(in the rows, 128 means zero)
The rows of R fall into several groups, which share some directions, and each row is roughly a mix of its group's hidden directions, except some rows that fit no group.
R:
[[113 170  87 134 177 115 165 106 133 134 125]
 [104 161 113 110 178  96 161 150 138 100 132]
 [159 152  94 132 109 173 150 105 109 134 169]
 [156  99 124 127  82 112 111 139  88 173 137]
 [131  72 137 136 139 101 178 142  95 136 144]
 [104 150 140 159  96 108  80 154 153  96 126]
 [166 155 110 135 117 122 121 173 164 137  82]
 [128 150 152 137 113  95 155  76 155 143 165]
 [161 191 101 106 114 109 107 132 141 105 144]
 [128  69 141 107 140 105 144 119  74 141 131]
 [109 137 159 168 129  96 100 152 152 101  89]
 [ 96 150 138 120 168 115 181 105 145 142 157]
 [196 121 104 166 130 114  93 140 122 131 134]
 [115 135 178 133  74 119 147 127 135  93 158]
 [128 130 117 196 105 166 126  96 137 137 111]
 [141 111 174 142 154 101 180 110 157 116 124]
 [106 133 144 141 120 108 142  94 173  91 173]
 [105  82  92 164 113 104 149 140  96 117 150]
 [108 144 158 134 114  90 121 189 142  96 129]
 [174 164 101 108 143  89 139 140 113  93 113]
 [144 103  86  89 105 160 145  98 141  95 138]
 [101 104 155 112 174  95 153 140  87 137 141]
 [113 117  70 113 173  87 135 135 122 107 128]
 [116 163 107 120 172 144 166 127 158  86 126]
 [122  83 128  85 151 134 108 150  89 110  97]
 [147  75  93 136 141 122 155  88 147 113 155]
 [152 124 165  91 111 144  75  93 127 128 110]
 [118 123 160  67  99 135 164 150 103 125 132]
 [189 137 139 166 115 104 101 142  95 119 121]
 [127 163 149 147  76 119 103  78 141 129 135]
 [153 156 140 142 120 142  66 156 123 145  93]
 [149 151 183  89 130 142  96 111 150 114 107]
 [117 112 131 109 176 135 140 102  68 153 138]
 [147 185 162 132 130  79 124 126 148 104 133]
 [107 119 118  88 177  85 160 136 107 117 131]
 [ 96 134 137 150 145  68 109 127 114 172 114]
 [140 109 133 176 137 106 173 164 107  97 122]
 [135 106 114 110 165 176 140 170  98 143 106]
 [128 111 191 141 116 104 146 117 136  81 107]
 [ 92 131 109 148 146 121 175 180 109 108 118]
 [114 115 149 144 108 112 206 126 118 113 129]
 [121  70 149 115 148  82 129 147 138 110 158]
 [142 147 120 117 104 127 162 188 155 161 110]
 [120 180 120 109 174 126 130 115 141 177 140]
 [ 99 133 113 142 149 107 199 122 101 133 140]
 [108 168 141 102 186  92 134 126 116 133 150]
 [143 129 106 108  71 164 104 108 142 144 162]
 [127  96 124 128 164 107  83 124 125 141 185]
 [114  69 156 156 118 148 112 100 126 148  95]
 [117 164  91 159 148 105 171 144 149 137 157]
 [159 118 155 140 187 122 102  88 150 129 122]
 [152 138 110 196  97 124 126 124 163 126 147]
 [103 145 133 106 153  61 130 158 115 105 141]
 [116 160 159 156 107 135 150  81 144  87 117]
 [111  91 138 125 116 101  93 118 149  71 151]
 [178  82 152 123 162 113 125 152 124 159 124]
 [130  92 147 135  73 139 102 136 103 162 156]
 [121 107 133 135 126 110 112 107 165  63  96]
 [103  75 126 170 103 151 150 130 131  93 114]
 [176 124 151 119 129  96 131 169  82 109 123]
 [189 118 114 149 130 156  91 158 116 152 127]
 [179 131 111 158 132  78 125 108 123 144 162]
 [112 125 120 102 117 118  80 192 108 139 118]
 [148 120 103 155  99 122  69 157 157 126 147]
 [145 153 139 134 106 102  87 160 135 184 117]
 [152 140 158 134 117 139 179  98 140 148 176]
 [122 150 138 103 131 112  83 143 174  84 109]
 [ 92 139 112 154 121 165 124  73 160 111 138]
 [128 161 156 135 177 109 141 153 154 173 130]
 [136 162 124 148 115 181 122  93 175 130 117]
 [100 128 125  88 152 140 129 112  76 152 168]
 [121 107 111 146 125 127 134 133 206 125 159]
 [ 98 163 111 132 177 141 169 119 146  98 142]
 [145 100 164 128  95 140 103  86 175 124 136]
 [124 150 118  91 179 137 146 121  87 114  92]
 [ 75  76 124 148 122 146 150  98 116 137 147]
 [ 71 134 139 146 181 103 142  99 124 128 128]
 [123 117  87 186 130 118  95 116 138 100 100]
 [122 131 172 117 159 118  77  95 146  96 131]
 [147 142 167 136 153  97 173 138  87 105 115]
 [ 81 141 146 150 116 129 123 125 163 154 182]
 [ 98 164 118 105 134 102 119 123 192 123 151]
 [149 122 134 117 103 162  84 116 167 169 151]
 [163 139 118 109 142 115  71 138 179 122 136]
 [150 128 180 118 134 138 109 173 118 176 127]
 [124 151  73 118 117 162 146  95 142 152 161]
 [135  74 165 143 103 174 123 134 133 104 112]
 [168 112 157 124 110  89 104 148  87  99 116]
 [154  81 162 122 104 115 102 114  80 118 127]
 [ 92 147 113 159 148 171 150 102 169 112 124]
 [106 105 139 149 151 105 166  79 135  96 154]
 [116  74 118  85 172 140 133 150 134 111 112]
 [ 90 171 102 118 149 166 161 118 156 143 127]
 [137 154  86 110 104 159 112 145 141 128  72]
 [122 119 131  68 148 135 127 130 111 158 182]
 [126 152 102  93 129 117  62 132 103 119 105]
 [146 136  94 153 108 159  94  97  90 124  94]
 [117  83 105 123 164 115 158  80 125 109 150]
 [123 141 137 174  70 149 131 117  98 157 137]
 [183 138 162 112 140 124  98  96  88 130 122]
 [142 189 105 105 159  97 114 114 141 155 123]
 [ 78 125 112 113  93 126  91 164  94 128 117]
 [119 101 167 145 102 100 102 183 131 124 108]
 [107 105 153  96 120 135 121  80 181 110 127]
 [125 169 108 132 170  93 147 167 131  95 118]
 [117 106  96 108 102 134  87 161  96 110  92]
 [130 166 126 132 120 177 110 149 182 152 135]
 [111 145 120 110  77 149 188 129 111 118 116]
 [148 106 112 107 101 124 126 124 195  93 137]
 [154 122 133  91 127  92 120  79 146 172 141]
 [ 95 141 129 126 143 104 155 161 142 112  66]
 [134 149 122 121 105 152  89  85 173  95 120]
 [131 168 145 170 154 140 140 124  93 166  97]]
Here is one row of each group, with its name. Which group are the others in?
[ 97 107  82 170 119 100 109 142 140  94 117] => (29)
[131 131 118  83 141 159  79 110 173 128 115] => (70)
[127  95 150 164  95 169 122 134 114 176 136] => (83)

[118 129 136 127 153 122  45 135 109 131 138] => (29)
[160 121 107 134 119 121 139 191 143 175 121] => (29)
[106 157 106 181 110 154 143 146 137  94 100] => (70)
[161 128 112  67 127 107 123 110  92 141 158] => (83)
[ 90 132 125  95 158  93 165 124 163 132 158] => (70)
[ 98 138 124 128 187 105 122 100 168 106 113] => (29)
[128 144 189 101 144 125 159  92 123 104 107] => (70)
[152  84 125 181 127 152 173 115 133 123 129] => (70)
[136 158 158 172 121 137 151 179 138 100 112] => (70)
[181 104 128 120  89 122 118 142  82 155 135] => (83)
[153 130 151  90 134 150 100 153  89 152  89] => (29)
